[[  3   5 -20   5   8]
 [ -1  10  15  -1  11]
 [ -2  -8  -5  -2  -7]
 [  4  10 -10   2  10]
 [  0 -14  -3  -6 -16]
 [ 18  20  31  -8   4]
 [-12  -9 -37  14   4]
 [ 10   7  15   0  -3]
 [ -3  -6   9  -3  -7]]
:
[[ -7  -3   9  -6  -3]
 [ -3   0  15   7  10]
 [  4  14 -37  -9 -12]
 [  4  -8  31  20  18]
 [-16  -6  -3 -14   0]
 [ 10   2 -10  10   4]
 [ -7  -2  -5  -8  -2]
 [ 11  -1  15  10  -1]
 [  8   5 -20   5   3]]

[[  1  -1   0  -2   0]
 [ -2   0  -1  -4  -2]
 [ -7   5  -5   4 -35]
 [ -2   0   1   0   4]
 [ -1   0  -3  -1  -3]
 [ -5  13  -3  -4  11]
 [  2  -2   2  -2  -1]]
:
[[ -1  -2   2  -2   2]
 [ 11  -4  -3  13  -5]
 [ -3  -1  -3   0  -1]
 [  4   0   1   0  -2]
 [-35   4  -5   5  -7]
 [ -2  -4  -1   0  -2]
 [  0  -2   0  -1   1]]

[[-10 -20  -2   2   4   0   0   1   0   0  -2  -2 -36  20]
 [ -5   8  -2   2   4   0   0   1   0   0  -2  -2   0   5]
 [ -4   7  -2   2   4   0   0   1   0   0  -2  -2   0   2]
 [ -7 -22  -2   2   4   0   0   1   0   0  -2  -2 -20   5]]
:
[[  5 -20  -2  -2   0   0   1   0   0   4   2  -2 -22  -7]
 [  2   0  -2  -2   0   0   1   0   0   4   2  -2   7  -4]
 [  5   0  -2  -2   0   0   1   0   0   4   2  -2   8  -5]
 [ 20 -36  -2  -2   0   0   1   0   0   4   2  -2 -20 -10]]

[[-18 -33   7  17]
 [-11 -41  12   9]
 [-21 -36   7  18]
 [-19 -37   7  18]
 [-21 -37   7  19]
 [-20 -37   8  15]
 [-21 -37   7  19]
 [-17 -32  12  22]]
:
[[ 22  12 -32 -17]
 [ 19   7 -37 -21]
 [ 15   8 -37 -20]
 [ 19   7 -37 -21]
 [ 18   7 -37 -19]
 [ 18   7 -36 -21]
 [  9  12 -41 -11]
 [ 17   7 -33 -18]]

[[ 17   0 -12  -6 -20 -27  -6   7]
 [-32  24  31 -16  10   5  18  15]
 [  3  13  25 -25   5   0   4   0]
 [  4 -12 -17  -1 -22 -10  30   1]
 [ 25 -16 -38  16   0 -11  -4  -5]
 [-20  31  35 -14  32   9 -12  14]
 [ -5   0  -1  14  13  20 -10 -12]
 [ 22 -31 -19  13 -26   9  -2 -25]
 [ 10  -1   9   1  17  20 -20 -13]
 [-31   7  -1  14   3   5  16   5]
 [ 29 -11 -19  -8  -8 -11  12  -2]]
:
[[ -2  12 -11  -8  -8 -19 -11  29]
 [  5  16   5   3  14  -1   7 -31]
 [-13 -20  20  17   1   9  -1  10]
 [-25  -2   9 -26  13 -19 -31  22]
 [-12 -10  20  13  14  -1   0  -5]
 [ 14 -12   9  32 -14  35  31 -20]
 [ -5  -4 -11   0  16 -38 -16  25]
 [  1  30 -10 -22  -1 -17 -12   4]
 [  0   4   0   5 -25  25  13   3]
 [ 15  18   5  10 -16  31  24 -32]
 [  7  -6 -27 -20  -6 -12   0  17]]

[[  0   6   6]
 [  6 -15  -2]
 [-16   0   7]
 [ -7  -1   2]
 [ -1   0  32]
 [ 16  -7 -34]
 [-25  33  17]
 [-21  19 -26]
 [-18  34  17]
 [ -7 -17  -1]
 [ 11 -39 -33]]
:
[[-33 -39  11]
 [ -1 -17  -7]
 [ 17  34 -18]
 [-26  19 -21]
 [ 17  33 -25]
 [-34  -7  16]
 [ 32   0  -1]
 [  2  -1  -7]
 [  7   0 -16]
 [ -2 -15   6]
 [  6   6   0]]

[[ 41  14  -5   6  -7  13]
 [ 21   5   5  16 -12  -8]
 [-29  -1  -1  -2  -4  -6]
 [  9   2   1   0   4   8]
 [  5  -6   1   5 -20   8]
 [ 20  10   1  -6  11  11]]
:
[[ 11  11  -6   1  10  20]
 [  8 -20   5   1  -6   5]
 [  8   4   0   1   2   9]
 [ -6  -4  -2  -1  -1 -29]
 [ -8 -12  16   5   5  21]
 [ 13  -7   6  -5  14  41]]

[[ 32 -24  -5  32  -5 -32 -35  -2  40 -31 -32 -31  29]
 [ 41  30 -12 -10   1 -12 -31  41 -11 -40 -23 -43 -29]
 [-28 -37 -15 -19  38  -1   8 -35 -13  15   4  19  33]]
:
[[ 33  19   4  15 -13 -35   8  -1  38 -19 -15 -37 -28]
 [-29 -43 -23 -40 -11  41 -31 -12   1 -10 -12  30  41]
 [ 29 -31 -32 -31  40  -2 -35 -32  -5  32  -5 -24  32]]

[[-31   9 -13  11  24 -15 -29 -16 -28 -14  -7]
 [ -9 -30  27 -21  21  25  24 -34 -33  24 -28]
 [-30   1 -22 -24  28  12 -24 -23 -20 -25 -33]
 [  1  17 -28  -6  14  33 -22 -33 -30  11  -2]]
:
[[ -2  11 -30 -33 -22  33  14  -6 -28  17   1]
 [-33 -25 -20 -23 -24  12  28 -24 -22   1 -30]
 [-28  24 -33 -34  24  25  21 -21  27 -30  -9]
 [ -7 -14 -28 -16 -29 -15  24  11 -13   9 -31]]
